In the data rows, zero lies at 4.5, halfway between 4 and 5.
Some points, one per row:
2,4,4,4,6,5,3,6,3,6,4,8,1,3,4,3,5,6,7
7,7,6,5,5,3,6,4,4,4,3,4,4,3,4,5,6,5,2
3,3,3,3,4,7,3,9,4,3,6,4,2,3,5,3,3,5,7
9,6,5,4,7,2,6,4,3,6,4,5,3,3,4,7,6,4,5
4,6,6,5,4,2,5,5,5,3,3,6,3,4,9,4,6,6,4
6,5,5,5,6,3,6,5,3,4,3,5,5,5,3,5,5,4,7
5,7,5,5,4,2,5,4,3,4,3,6,7,4,8,4,6,7,2
4,6,4,6,5,4,5,2,3,5,3,6,3,4,3,4,7,5,7
3,3,5,2,2,4,4,8,7,4,9,2,9,7,3,3,2,2,5
4,2,4,4,3,8,3,4,8,1,7,2,9,7,2,3,4,3,1
6,5,5,7,4,4,5,6,5,5,4,4,1,4,5,4,5,5,1
7,4,3,4,6,2,6,3,5,3,4,5,3,4,7,7,3,4,2
2,4,5,4,5,5,4,8,5,5,6,5,8,4,5,4,5,5,4
3,5,5,6,5,6,5,4,4,4,4,5,4,5,3,4,7,5,7
5,5,6,5,4,4,5,5,5,4,4,5,4,5,4,3,6,5,3
2,4,6,3,2,5,5,6,8,3,4,3,6,7,2,4,4,4,6
9,4,4,3,7,3,5,2,2,4,1,4,7,3,6,7,3,3,0
4,5,7,5,4,5,5,4,4,5,3,5,6,5,9,3,6,6,7
0,3,4,4,4,5,3,9,5,5,6,5,4,3,4,3,4,6,8
6,6,4,4,7,3,5,3,3,3,3,5,6,3,4,7,5,4,1
4,3,4,5,4,7,4,3,7,5,6,3,7,7,6,3,3,4,7
6,5,6,6,2,5,5,6,4,4,4,3,2,5,7,3,6,6,6
6,3,4,5,4,3,5,6,5,2,4,5,9,5,6,5,3,7,7
3,3,5,5,3,5,3,7,5,4,8,2,4,5,6,4,2,3,3
4,4,4,6,4,5,5,3,5,3,5,4,4,5,6,4,6,5,3
7,4,3,3,6,3,5,3,2,5,2,5,0,3,3,8,5,3,5
3,5,4,6,5,3,5,3,4,4,4,5,8,4,3,5,6,6,3
3,5,5,6,4,5,5,4,5,4,4,4,6,5,5,4,6,5,4
4,5,4,4,8,4,4,4,2,9,3,6,3,3,4,5,7,4,8
2,3,6,6,2,5,4,6,5,5,7,2,3,6,7,3,2,3,6
9,6,4,3,5,2,4,3,3,2,2,5,4,3,1,6,5,5,7
8,4,4,3,7,3,4,4,4,4,2,5,8,4,2,7,4,4,0
2,4,4,6,3,6,6,3,5,4,5,4,7,6,7,4,4,5,8
5,5,6,5,3,5,5,6,6,3,5,4,5,6,8,3,5,4,3
2,3,5,3,3,6,3,7,9,3,7,2,8,6,4,2,4,4,8
1,3,4,5,2,8,3,3,8,2,7,2,3,7,0,2,3,4,4
3,5,6,5,4,4,5,5,4,2,5,4,5,5,4,4,6,6,6
2,4,6,4,3,7,4,6,6,2,4,3,4,6,4,4,5,5,5
3,3,4,5,2,7,5,3,7,4,6,3,9,6,2,3,4,4,4
3,3,5,3,2,5,4,6,8,3,6,4,2,7,4,4,1,5,5
7,5,4,3,9,3,5,3,2,6,1,5,6,2,3,8,4,3,5
4,4,4,7,4,6,5,4,5,4,5,5,0,6,1,4,6,5,4
3,3,4,3,2,8,4,3,8,2,7,2,1,7,2,3,4,3,5
5,5,3,3,8,3,3,3,2,5,2,5,6,2,6,7,8,4,3
4,4,3,3,9,3,4,3,3,9,1,6,3,3,6,5,8,4,0
6,5,5,7,4,3,4,5,3,6,4,5,2,3,8,4,5,5,2
0,3,3,4,3,5,3,8,6,3,7,5,1,4,3,4,4,5,7
1,3,3,3,4,6,3,9,4,5,5,6,4,3,4,5,3,6,7
3,5,5,4,5,4,6,5,4,8,6,4,7,5,2,4,3,5,2
4,6,6,6,3,3,6,5,4,4,3,5,5,4,8,4,5,6,2
8,6,3,6,5,4,5,2,2,4,2,7,2,3,4,5,7,6,3
3,3,4,4,3,3,4,6,8,3,6,5,1,5,1,4,2,7,9
2,4,6,4,3,5,5,6,6,3,5,4,7,6,4,3,5,4,5
0,3,4,5,3,9,5,3,7,3,7,3,3,6,6,4,5,4,5
4,5,4,6,5,6,5,3,4,3,4,5,7,4,3,5,5,6,5
3,4,4,6,3,8,5,4,6,5,6,5,4,6,4,4,4,4,3
5,3,4,5,3,7,4,4,7,4,6,3,6,7,2,4,4,4,1
3,3,3,3,5,5,3,9,4,4,6,5,4,4,4,3,3,6,7
7,8,5,5,3,4,6,4,3,7,2,6,5,3,5,4,5,7,5
5,4,3,3,8,6,4,5,3,8,3,7,4,3,4,4,7,4,4
7,4,5,4,6,4,5,4,5,4,4,5,5,4,4,6,1,5,8
9,5,5,4,6,3,5,4,4,2,4,5,3,4,3,7,4,4,5
6,4,6,8,5,4,4,6,4,5,4,4,3,3,9,4,5,4,3
4,5,4,7,5,5,5,3,3,5,4,6,6,4,6,5,7,6,5
6,5,6,2,4,3,7,4,3,8,3,3,9,4,5,8,3,1,4
4,5,5,7,5,4,5,6,4,8,4,5,5,4,8,4,5,5,4
3,3,5,4,4,3,4,7,4,4,9,3,7,4,6,3,3,2,9
9,5,6,3,4,3,4,4,3,1,2,4,0,5,7,5,8,7,2
7,6,6,3,6,4,7,3,3,6,2,4,5,4,3,6,4,2,3
9,4,5,3,4,2,4,3,4,5,3,4,2,5,3,6,4,5,6
2,5,4,4,7,5,4,7,3,8,4,8,7,3,2,5,6,5,5
9,6,5,2,3,1,4,3,3,4,1,5,2,3,2,6,6,6,1
8,6,3,6,5,4,5,2,2,4,2,7,0,3,3,5,7,6,5
6,5,7,3,3,4,7,5,4,5,5,3,9,6,4,5,1,2,5
7,5,5,4,5,4,5,4,3,6,4,6,3,4,4,5,3,4,3
3,5,4,3,7,4,4,5,2,9,2,6,9,3,1,5,7,4,5
7,6,4,6,5,4,4,2,2,4,2,6,4,3,7,6,6,5,5
Then 16 other points, each followed by its number:
3,3,6,5,3,4,4,7,5,7,7,3,6,6,6,3,3,3,5 0
2,3,5,4,2,6,4,5,8,4,7,2,4,7,2,3,5,3,4 1
3,5,5,4,7,1,6,4,3,9,4,4,8,3,3,6,4,3,4 2
9,4,4,3,6,2,4,3,4,2,3,5,3,4,4,7,4,4,5 3
8,6,6,5,4,3,6,4,2,3,2,4,8,3,6,5,5,4,1 4
3,5,3,3,9,4,3,5,2,8,3,7,2,3,4,5,6,4,5 5
6,4,6,7,4,4,5,6,2,5,3,4,7,3,4,4,5,4,4 6
9,4,3,2,7,2,4,2,1,2,2,3,8,3,4,8,0,2,3 7
1,3,4,2,2,5,4,8,8,3,9,2,7,6,0,3,0,2,1 8
2,4,3,3,6,3,3,6,3,6,4,7,4,3,4,4,6,5,7 9
2,4,6,4,3,5,5,5,6,5,6,3,4,6,4,3,5,5,6 10
5,6,5,4,6,3,6,4,4,4,2,5,9,4,4,7,4,4,4 11
4,3,5,4,3,7,4,6,8,5,7,3,7,6,3,3,3,4,5 12
1,4,4,4,6,4,3,5,3,8,3,7,7,3,6,4,6,5,5 13
6,5,5,8,5,4,4,6,3,2,3,4,2,3,6,4,3,4,5 14
7,7,4,5,4,4,5,3,3,5,2,7,6,3,4,5,8,7,3 15
Which three of these numbered points are nearest to each point below, ignoring the 3 directions in which the first points spread most? Their numbers follow each, nearest first.
3,5,7,5,4,5,4,5,5,6,5,4,5,6,5,3,6,5,9 > 10 12 11
8,6,4,6,6,4,6,3,2,1,3,5,4,3,6,4,6,5,0 > 4 6 11
6,5,5,8,5,3,5,5,2,4,4,4,7,3,4,4,5,4,4 > 6 4 14
8,4,5,7,4,4,5,5,5,5,6,4,1,5,7,4,4,4,2 > 0 12 2
3,2,5,4,2,5,4,7,8,4,9,2,6,6,1,2,1,2,0 > 8 5 1
4,5,7,3,4,2,7,5,4,6,5,2,9,5,3,6,3,2,1 > 2 10 0
3,4,3,3,8,3,4,4,2,8,2,7,0,2,3,6,8,4,6 > 1 5 9
1,4,3,3,8,4,4,4,2,8,3,7,0,3,6,5,6,4,7 > 5 9 1
3,4,5,4,4,4,5,6,4,5,7,4,5,4,7,4,3,3,4 > 0 4 2
4,3,6,6,4,5,4,7,5,4,7,3,8,4,4,3,2,3,4 > 6 14 4
1,3,6,4,3,5,3,5,7,4,6,3,9,7,7,3,3,4,4 > 13 9 10
6,5,5,8,4,2,4,6,1,5,4,5,5,3,8,4,4,4,7 > 14 4 6
5,6,4,4,8,4,5,3,2,6,2,5,8,2,3,5,8,3,3 > 1 9 10
6,4,5,8,5,3,4,5,2,5,4,4,6,2,7,4,4,4,3 > 6 14 4
4,6,5,6,5,5,5,2,3,6,2,5,9,3,4,5,9,6,5 > 15 10 13
5,4,4,3,8,3,4,3,2,8,3,6,3,3,4,7,5,4,3 > 5 1 9
2,4,4,4,4,6,5,8,5,5,5,5,1,5,2,4,4,5,6 > 1 12 5
7,3,5,3,2,4,4,6,8,3,4,3,1,7,3,4,3,4,9 > 3 12 9
3,5,7,5,3,5,5,5,5,4,5,4,3,6,4,4,6,5,4 > 10 1 11
2,5,5,6,4,6,5,3,6,4,5,4,2,5,7,4,6,5,2 > 13 10 5
7,6,5,7,4,3,5,5,3,4,3,5,3,3,8,4,7,5,2 > 4 6 0
3,5,6,4,3,4,5,5,6,6,5,5,3,6,5,3,6,4,6 > 10 1 12
2,4,5,3,3,5,4,7,7,5,8,3,3,6,7,2,3,4,6 > 0 10 9
6,6,4,3,7,3,6,3,3,8,2,3,8,2,5,7,3,3,3 > 2 10 12
4,7,4,5,5,3,4,2,2,5,3,6,1,3,7,4,8,6,2 > 13 10 9
9,6,4,3,3,2,4,2,2,3,1,5,0,3,4,6,5,6,2 > 9 12 10
2,3,3,3,4,4,3,9,4,4,6,5,3,4,3,3,2,5,6 > 8 9 3
4,5,3,3,8,4,4,4,2,7,2,6,0,2,7,6,7,4,4 > 5 9 13
4,3,6,4,3,6,3,6,6,7,8,1,0,6,6,3,3,3,3 > 0 5 2
3,3,6,3,3,4,5,7,6,4,8,3,3,5,3,5,3,2,6 > 2 1 10
6,5,5,4,6,4,5,5,3,4,3,5,9,3,3,7,4,4,5 > 11 3 9
0,2,4,3,2,8,3,3,9,5,8,2,6,7,3,3,4,3,8 > 1 10 12
1,3,3,4,1,7,4,4,8,2,8,2,7,7,3,3,3,3,5 > 9 1 11
9,4,3,3,6,2,5,2,2,1,2,4,3,3,6,8,3,3,3 > 7 3 9
5,6,4,6,5,5,5,3,4,4,4,6,3,5,7,4,6,6,2 > 13 15 10
3,5,3,3,8,3,4,4,2,8,2,7,0,3,4,6,7,4,3 > 5 1 9
9,4,2,3,7,3,4,3,2,3,2,3,5,3,2,8,2,3,3 > 7 3 9
3,4,6,5,3,5,5,5,6,5,5,4,6,6,5,4,5,5,7 > 10 11 12
6,6,4,7,6,4,5,3,2,4,2,7,3,4,4,5,6,5,6 > 11 9 12
5,5,4,6,4,6,4,3,5,4,4,4,9,5,4,4,5,5,3 > 15 13 12
9,4,3,3,6,2,5,2,3,3,1,5,9,3,3,8,3,2,5 > 3 7 11
1,3,4,3,3,5,4,7,6,4,8,4,2,5,3,3,3,4,7 > 9 5 1
6,4,4,5,5,6,5,5,6,4,5,4,1,6,5,4,6,5,5 > 12 10 1
2,4,6,3,2,4,6,6,7,5,7,3,7,6,5,3,3,2,7 > 10 0 2
5,4,5,6,3,7,5,3,5,4,6,4,8,6,5,4,5,5,4 > 15 12 13
5,6,4,6,4,4,5,3,3,6,3,5,4,3,7,5,7,6,3 > 13 10 15
8,6,5,6,5,3,5,5,3,4,3,5,7,3,6,5,4,4,5 > 14 4 6
4,4,5,5,3,4,5,6,6,6,5,3,3,5,4,5,4,4,4 > 2 10 1
4,5,5,6,5,5,5,3,5,8,4,6,4,4,1,4,4,5,3 > 1 12 2
0,3,5,3,3,4,4,8,5,4,9,2,5,5,2,4,3,3,9 > 2 3 9
3,4,5,6,5,6,5,3,6,3,5,4,9,7,5,3,5,4,2 > 13 15 11
4,5,5,6,5,5,5,4,4,5,4,4,3,5,9,4,6,5,1 > 13 0 4
6,4,6,4,3,4,4,6,7,3,6,3,6,7,3,4,3,4,9 > 3 12 11
9,4,4,4,6,3,5,3,4,4,3,5,2,5,4,6,3,5,5 > 3 12 9
0,3,3,3,4,6,3,9,3,3,6,5,6,3,6,3,3,5,7 > 4 9 11
5,6,4,7,5,4,5,2,3,5,2,6,3,3,2,5,7,6,1 > 1 15 13
4,4,5,4,3,4,4,7,5,4,9,3,3,4,2,4,5,3,3 > 8 1 2
7,3,5,7,4,4,4,6,5,5,6,3,5,4,6,4,3,3,2 > 0 6 14
7,7,6,4,4,3,6,3,2,7,2,5,0,3,6,7,4,4,2 > 2 0 10
6,6,4,6,5,3,5,4,3,4,3,4,8,3,5,5,5,6,3 > 4 11 15
6,6,6,4,5,4,6,4,3,8,3,4,6,4,6,7,3,3,2 > 0 10 2
3,2,3,3,2,9,4,4,9,3,8,3,7,7,2,3,2,3,7 > 12 3 9
3,3,5,4,3,4,4,8,6,5,8,2,6,5,4,3,2,3,4 > 0 2 12
2,3,5,2,2,6,3,5,9,2,6,2,5,8,5,2,2,3,5 > 9 5 10
6,4,5,5,6,4,4,5,3,7,3,5,6,4,4,6,3,4,5 > 12 0 10
8,5,5,3,5,3,5,3,2,4,3,4,2,4,1,8,4,4,5 > 3 1 9
6,6,4,6,6,4,5,2,2,4,3,6,0,3,5,5,8,6,2 > 1 10 9
9,4,3,2,6,3,4,2,2,4,2,4,4,2,3,7,2,3,3 > 7 3 9
1,4,4,4,3,6,4,6,7,5,7,3,9,6,3,5,2,4,7 > 11 12 9
